One vector is turned by the same rotation once a tick. Each row is the vector after some number of ticks, and that number follows the row.
The counts run from 0 to 392.
[ 14  10  -2  -2 -24  -1 -12  -1 -43 -12  32  26 -22   8   5 -22   6  30
 -18  32 -18  27 -18  23  31 -18  10  32  14   2  -2  13   7  22  28  -6
  38  11 -15  21 -25  -5   6 -31 -11  12  -5  43 -18   1  26 -27 -12  -1
  12  -7  26   4 -21  33  11  -1 -17   2  10   8  18  22  -8 -15  12 -26
   2  12 -41 -23  -9  -8   3  15] -> 15
[ -9   9  22  -3   7 -20   2 -21  14  -4 -25  30  41   5 -12   7 -15 -12
 -11  32  16  -1  -9  35  18 -15  -2   5  17  40 -13  36  -7  24  -3   5
  24  11  12  12  27  -4   0 -10  -5 -16 -15  26   5  15  11  35  30  18
 -31 -23  -3  16  -2  53   4  -7 -11 -23  -9  14 -19 -23  -3   2  27  26
  13  -6  35 -16   4 -14 -16  -2] -> 81
[ 15  16   7  12  -2 -22   7  22 -43 -20   7 -11  27  34 -11  13 -15 -22
  25  23  -8  12  22  45   1  -2  37   0  -7  21  27  11   4   0  -1 -16
  37  -5   0 -11 -10 -36 -12  -5 -26 -51   3  49  12   7   4  11   2  10
 -23 -14  -2  17   1  32  21   9 -26  10  15  -4   0  10 -37 -14  31  -9
 -12 -14 -10  13  -1 -26  22  -2] -> 253
[  7 -24  27  -6  -6 -10 -29 -11  20  -4 -16  -9 -10 -24   1 -39   9  43
 -18   0  18  26  13   5  32  -8  12  24  -1  -2  15  33  30  43  13  -1
  21 -19  12  11   0 -22  26 -41 -33   8 -28  -7   0 -20  14 -16  -1  18
 -15  16  -5 -26  -9  37   8  22 -13  25 -10  11  -9  -2  15 -42  14 -12
   9 -28   8   6  -5  14 -14  -1] -> 297
[ -6  -4   0  18 -11 -17 -15  21 -12  -8  10  34   5 -12  -2 -28  25  36
  -9  38 -10  30  14  13  49 -10  -5  34  28  20  27  -4   0  30   0 -14
  28  34   6  27   6 -10   4 -14 -23  22   4  37 -11 -13  45 -23 -17   1
 -30 -26  18  -1   8  16  16  -3 -29  16 -15   1  10   0  16 -11   5 -11
  10  17  -9  -9   7 -20   2   0] -> 6
[-13  28  24 -29 -54  -2 -13 -34 -33   4  -3  24  -3   0   2 -20   2   9
 -31  25 -10  20   1  12  40   5   2   4   3  14   3  22  -2  20  21 -15
  18  12  -3  17 -38   2 -22  -2 -17  15  15  46   3  -9   0 -18  30  15
 -17  23 -28  -8 -17  22  34  12  -4  36   7  29  31  16   6 -12 -26  -1
  -3  -6 -20 -16  12 -10   9 -10] -> 40
[ -3 -22  39   2  20 -15  25  37  -3  -6 -36  18  50   4 -23   7  29 -16
   8  18  13   5   1  28 -12  -4 -18  34 -18  17  14  55  -4  30 -38  -5
 -12   1  22  -1  36 -22  -2 -10 -35  -7  16  26  18 -15  16   0   9   6
  -5 -25  -9   6 -14  10  23  20 -31  47 -21  13  15   6   0 -11  15  -4
   3  -7   9  -5  14  -3  14 -10] -> 234
[  4  38   9 -14 -20 -23   0 -39 -10  -6   0  15  33  15 -20   9 -28 -27
  -7  29   5  12  -3  42  23  -1   7  -2  16  30  -5  26 -19  16 -13  -1
  34  13 -10  17   7   8 -30   6  -7 -21   7  50   3   6   9  11  24  13
 -25 -18   1  24 -11  35  -3   0  -4 -25   7   4  -3 -17 -25   4  19  22
  15 -22   9 -11   5 -18  -4  -9] -> 78
[-21  30  14  26 -34   2 -13 -35 -29  10  -8   3  22  23  -8  10 -17  23
   1  30  -1  63  11  42  42 -33  22 -16   8 -15   6  17 -20  -6  -2   8
  23   7  22  -3  -5 -15 -14   1 -19  -6   5  28  -4   4  21  28   4  10
 -16  -8   1  -1  18  22  17   9 -12   4   4  12  -1  -8 -21  -8   5   9
  -6   6   3 -14 -22 -42 -14   1] -> 167
[ 20  -3 -19 -23 -17 -10   3  22 -10   6  -5  10  23  43   9 -12 -17  44
 -28  32   4 -13  -1  24  18 -18   2  -6   1  30 -14  29  -9   9  -2 -10
  17  -6  -5 -14 -11 -25  21 -47 -28 -31  -6  51  -3  -9  35  11  -3  -1
 -22 -16  -8  -3 -17   1  17  17  -8  16  34  -7   1   2 -36  31  24  10
  -9  14  -7  -9  14  -3 -11  25] -> 339
[  4 -12 -11 -16 -36 -16   8  18  -8   8  -4  14  21  35 -11  -4 -17  47
 -17  35   1  -3  -7  35  24 -26  -1 -12   5  15  -6  41 -21   6  -9 -11
  18   5  -8 -15  -7 -17  22 -35 -27 -34  -1  52  15   7  21  17   1   2
 -27 -14 -19  10 -16  -5  15   2  -6  18  28 -10  -2   3 -50  22  18  10
   0  21   0 -21  17  -4 -15  22] -> 340
[-27  -2   8   4 -19 -23  14 -15 -18  29 -29   5   7  24  17 -18  -2  27
 -26  32   1  34  19  47  32 -39  13 -17  15  -4   6  44  10   5   4  13
 -17  -9  24  20  -6  18  16  -5 -28  29  -2  17   2  -8  10  11  -5   5
 -21   0  -2  20  22  18  13   0 -41  11  34   8  12  -4   4 -10  37   5
 -31   2  -8  -1 -20 -20 -21  -5] -> 178
[ -1 -12  47  14   7  20  12 -31  -9   4  -5  12   2 -21 -10  22  27   9
  -3 -15   5  48  13  37  26 -33   2  32  -8  44  -4   9  24  32  19  -5
  20  10   9 -12  -2 -24 -14  -8  -6  -4   1   4  20  23  15  21  42   4
  11  11  16 -16 -20  41  27  22 -15  36 -10  21  -8 -17  30 -11  -4  19
   3  -6   0 -20  -3  12  21   9] -> 132
[  9   1  69 -14   0   4 -11 -37  33 -19 -10   4  11  -9 -14 -20  -1 -18
 -10  -3  26   9   4   3  -9 -13   7  20 -18  20 -17  43  22  34   7  -9
  19  -3 -10   1  -4  -8  22 -16 -21   1   6  16  29 -20   9   2  33  28
 -17   4 -18  13 -29  58 -10  14  11   8  -8   4  -9  -4   1  15   7   4
   4 -16  23  -6  27  14   9  19] -> 387
[  5  28  31 -13  11 -18 -12 -20  -2  -1  -3   5  38  24   1  27   4 -28
  -6  22  19 -11  17  26  14  12  -2  30 -16  32  12  12   0  63 -13  13
  -2  12   5  13  10 -33 -20 -12 -16 -35 -20  24  17 -11  29  20   8  -1
  -6 -12   1 -13  -5   7  19  48 -25  23 -22  -6  36  28  -6  12 -12  -3
  -9 -15   0  -9   9  -6  35   7] -> 223
[-22  -7  25 -21 -41  -7  -5 -17  -2  -4   4  14  -3  41   0  12  -7  -9
 -32  11  -9 -14  -4  38  12 -37  12  -2  12  28  -8  50   6  29   9 -13
  13  18 -18  21 -10 -10  21   2   0 -22  15  16  18  23   3   7  27  10
 -26  -3 -16  31 -11  37  22 -15  13  -2  -6  -2   7  27 -19  40  -2 -11
  -5  12   0 -38   6  -2   9  22] -> 366
[ 10  -8  -2 -10 -11  10  -3   6 -30   2   7  17 -10   7  16 -20   6  52
 -32  27 -13  19 -20  22  24 -28   8  24  15  18  -9  24  16  15  35  -6
  32  -5  -3  21 -32 -15  25 -43 -15   7 -19  34 -13   2  16 -20 -11   6
   9  -7  24  -2 -27  33  16  -4 -29   5  23  12   7  12  -5 -12  15 -31
   9   6 -26 -20  -8  -3   3   7] -> 16
[ -4  27  30   7   3 -28 -11 -22  17 -13 -19  31  36  11 -24   1 -10 -17
  -3  38  14  -7 -12  21  30  -8  -2   7  12  34  -6  17  -7  37 -17   6
  42  21   6  18  30  -4   2  -6   2 -18  -5  41 -10   7  28  39  21  15
 -29 -28   0  15  -1  47   3   2 -12 -29 -16  -6 -10 -15   1  10  16  17
  15   4  29 -10  22 -19 -11   1] -> 82
[  5  -1   5   5   7 -18  17  28 -30 -13 -11  -9  28  28  -2   6 -26  -4
  25  22 -12   9  10  55   2  -3  43  -2  -4  25  30  28   7  -3  -2 -11
  16  -5  11 -18 -10 -37  -4 -15 -22 -55  -8  44  12  17 -11   5  -2  10
 -24  -3  -3  14  10  43  17   8 -35  14  15  12  -4  -1 -33 -19  43  -5
  -4 -26  -4  13 -17 -24  10  -2] -> 254
[ 12  24  19  12   7   0  11  13 -33 -36  -2   0  33  13 -20  11   0 -38
  23  18   6  41   2  43 -10  21  20  36 -22 -15   8  41   5  32   3   3
  38 -11   3  10  -1 -17  -2 -11 -24 -20   7  51 -11  -2  -2 -16   6   6
  18 -26  11  10 -24  39  15  34 -14   6 -12   5  19  28  -8 -12  19 -16
   4 -16 -12  -9   8 -12  11  -9] -> 244
[ 10  13  76  30  -1 -18   0  -4  12  -7   1  28 -19 -19 -26  -8   8  11
  11  -5  22  22   2   6  19 -25 -20  12 -13   1  14  11  21  39  -2  -8
  29  17  -1  11  19  -4  17   4   4  -7  -5  30  29   1  19   3  42   0
  -9  -9  16  17   6  45  30   8 -18  37 -15  10   2  -4  26 -18  19  12
  16  15   2   9  23  -2  -5   5] -> 120
[ 13   2  35 -11 -32 -31 -30 -27   9 -19   0  -9 -18  -2  -8 -37  16  29
 -13   6  23  24  24  -6  39   4  15  13  -5 -14  19   9  12  52   4  -3
  43  -7  -6   9   0 -28   3 -22 -31  12 -15   8  17 -31  42 -12  -2  15
  -8  11   6 -36 -20  22   2  16  -1  19 -12  -1   2  22   0 -19   2   1
   5 -21  -1   1  15  11  -3   4] -> 299
[-21 -24  31  26  14  -9  -1  38   2 -23 -28  14  31   3   3  -4  -6   0
  22  22   0   0   4  37   9  -5  25  12   2  14  29  32  15  13   4   1
  24   4  22  -5  19 -38  14 -13 -11 -33  -6  21   2  12   4  24   1  18
 -24  -7 -24  13  10  52  28  -1 -34   9 -11  -4 -13  -7   8 -26  35 -13
  -1   8  24  13 -10 -13  -5  -6] -> 259
[-10  12  23 -10 -26 -51  26  -3  -4  -4 -14  29   4  14 -28  -6   1 -18
  -9  31  -5   6  -6  31  13 -14  -4   4  16  27   6  33  -7  15 -25   2
   2  14  -5  35  28  22   6   5  -3  14  14  36  21   8  14  -3  18   0
 -29 -14   5  52   0  36  14 -26 -36  -2   6   6  -4 -27   0  -6  48  23
  14   3   4   1  19 -18 -14   2] -> 90
[-12  23   4  -9 -19 -15 -20 -41 -25  11  11  -4  -4  40  21   2 -12 -14
 -26  13   5  13  23  36  30 -29   9  -2  13  -3  -4  30   9  44   7   9
   9   4  -1  41 -18  11   5   0 -36  12 -14  10   9  -4  21  -5 -14  -7
   1 -17  35   3   8  16   1  10 -12  -3  15 -16  15  36 -32  15  10 -18
 -24  -8 -31 -32 -16 -25   4  19] -> 189
[ 10 -12 -24 -16 -23  15   3   5 -14   3 -11  10  18   8  -4  12 -10  40
 -36  26   6  34 -12  46  32  -8   6  25   2  19 -18  59  -3  25  12   4
  23   2   4   0  -5  -8  24 -49 -28  -7 -16  31 -25   9  15 -22  -4  -2
   9 -18 -10  -3 -30  13  10  26  19   4   7  12  -4  -3 -24  -7  22   3
   4  -2 -14 -30   0  10 -15  10] -> 331
[  1  15  -3 -12  -8  -5  -3 -42 -26  25   1  -6   0  35  17   6 -16   2
 -37  19  16   7  14  46  20 -43  13  -5   5   3  -7  35  13  32  16  13
  -6  -8   0  34 -29   3  16 -14 -29   0 -30  -1   8   2  12   1  -8  -9
   1 -13  21  -1   6  29   3  15 -22  -5  15  -7  22  31 -20  10  18 -21
 -31 -14 -22 -29 -20 -23  -6  18] -> 190
[-23  26  17   8 -37 -19  -4 -25 -22  15 -17  11  11  19  -1 -18   0  10
 -17  37   5  47  27  30  39 -20   5  -9  15 -22  10  25  -6  14  -2  15
   5   8  18  38 -12  21  -6  19 -23  31  18  14  -7 -12  27  10   5  -2
  -6 -18  16  14   7  17  14   1 -37  14  21   6  22   0  16 -16  15 -15
  -8   6 -17 -13 -19 -44  -9 -12] -> 180
[  9   3  42  -5   4 -14 -11  11  16  -3 -22  23  15  29 -14 -28  -3  -3
 -34   5  13 -35 -18   3 -19 -35   3   0   1  31 -10  34  27  11  -2 -27
   3   2   1  18 -11 -17  44 -23  -4 -11 -14  17  11 -17 -12   5  34   6
 -46 -13 -16  28  -2  42  40   7 -29  20  12  22   5   9  21  29  -2 -40
  10  -5   2 -11   0 -10  13   5] -> 373
[ 13  34  22  -2  -9 -60  10  -9  -7 -15   7  22   7  34  -1 -18   1 -35
  -2  48   7 -12   8  20  15  -8   8 -15  15  29   1   9   1  23  -5  -1
  18  17 -11  30  18  20   6   0  -4  -4  -2  37  12 -18  20   8   8  -1
 -40 -17  -1  31  27  29   9  -4 -30 -10   8   0   5 -12  -5  25  44  21
  -3  -2  -5  10  34 -15  -2   7] -> 87
[ -7  25  51  -4 -27 -18 -21 -11   7 -15  -7  29  10  33 -31  -5   6 -12
 -22  17   6  -6 -22   9  -6 -27   7  13   2   7 -10  40   3  27  -5 -14
  23  23 -20  30  -6 -14  36  -3  12 -15  10  28  -3  -2  -3   8  34   2
 -27  -4 -11  34 -12  43  29 -11 -12   7  -1  24  19  13  14  27 -12 -33
  26   9  -9 -20   2 -15  11   6] -> 371
[ 15  33   8 -19 -14 -35   6 -29 -25 -14   7   6  26  26 -12 -12 -17 -30
  -4  25  11   2   4  19  20   5  20 -13   6  18 -16  24 -10  13 -10 -16
  41  -6  -3   5  -9  11 -23   1 -33  -8  24  43  11 -33  14   2  31  14
 -31 -25   3  10 -18  25 -11  10   6  -9  14  -3 -11  -3 -33  28  24  25
  -9 -19   4  -9  31  -9  -1   5] -> 74
[-12  18  11  30   4   0 -16 -25 -17  15 -23   4  36  19  19  -2 -18  29
 -14  35  15  32  13  45  40 -37  15 -18  14  13   5  19   4  -1  15  11
  11   9  33  -7 -12 -16  13 -17 -21 -13 -29  20 -16   2  12  39   8   5
 -21 -19  -3  -9  37  26  16  19 -26  11  14   6 -11 -24   3  -4  11   2
 -17  -3  16  -3 -40 -33 -16  -9] -> 169
[ 17  24   8  -3  -7 -26  -9 -26 -30   9   0   5  21  26  -9 -16 -10 -30
 -27  32  16  -7 -16  11  20  -2   4 -24  13  34   9  38   5  16  -9 -22
   8   8   8  17  12  21  10 -24 -47   0  -9  31 -11 -35   3 -41  16   6
 -39 -17 -36  15  29  19  29  27  18  16   2  21   4  14 -33  25  -2  16
 -18 -29   1  -6  28   2   6  -6] -> 62
[ 16  10 -26 -11 -43  -5  -4  -1 -32  -7  16  10   1  21 -11  11  -4  13
 -31  27   5  38   8  40  47  11   8  21   3  18   2  33 -12  29  -3  -6
  29  12  -8  11  -1   6   2 -32 -33   0   1  37 -22  -7  31 -48  -8  -2
   0 -16   0  -1 -15   4  11  31  18   3   5   9  14  20 -35   3  10   9
   3  -8 -19 -29  23  -3  -4  10] -> 329
[-24  14  36  38 -20 -17 -24 -20   7   7 -23  12  24  24   8  -7  -4  28
   2  35  15  36  16  32  40 -34   9 -19  11 -20  -2  20  -9  16  -8  19
  24  13  34   7  16  -6   1   3 -22  -5  -6  14  -3   1  41  45  -1  12
 -18 -20  -9 -12  36  22   5   8 -23   1 -12  -6   2   1   0   6   1   9
 -18  23  21  -9 -17 -26 -23  -8] -> 171
[ 18  17  11   2 -24 -32 -24 -15   5  -8   4   1  10  19 -11  14  21  25
 -22  27  11   9  14   8  49   0  19  10  10  22  14 -10   1  47  -2   1
  23  17  11  13  24 -38  -7 -31 -14 -17 -31  10  -6 -21  53  10  -7   4
 -38   7 -12 -39  10  -8  21  31  -5  12 -25  -1   4  13 -16  -1 -17  16
   8 -10   5 -11  14  -1   9   5] -> 312
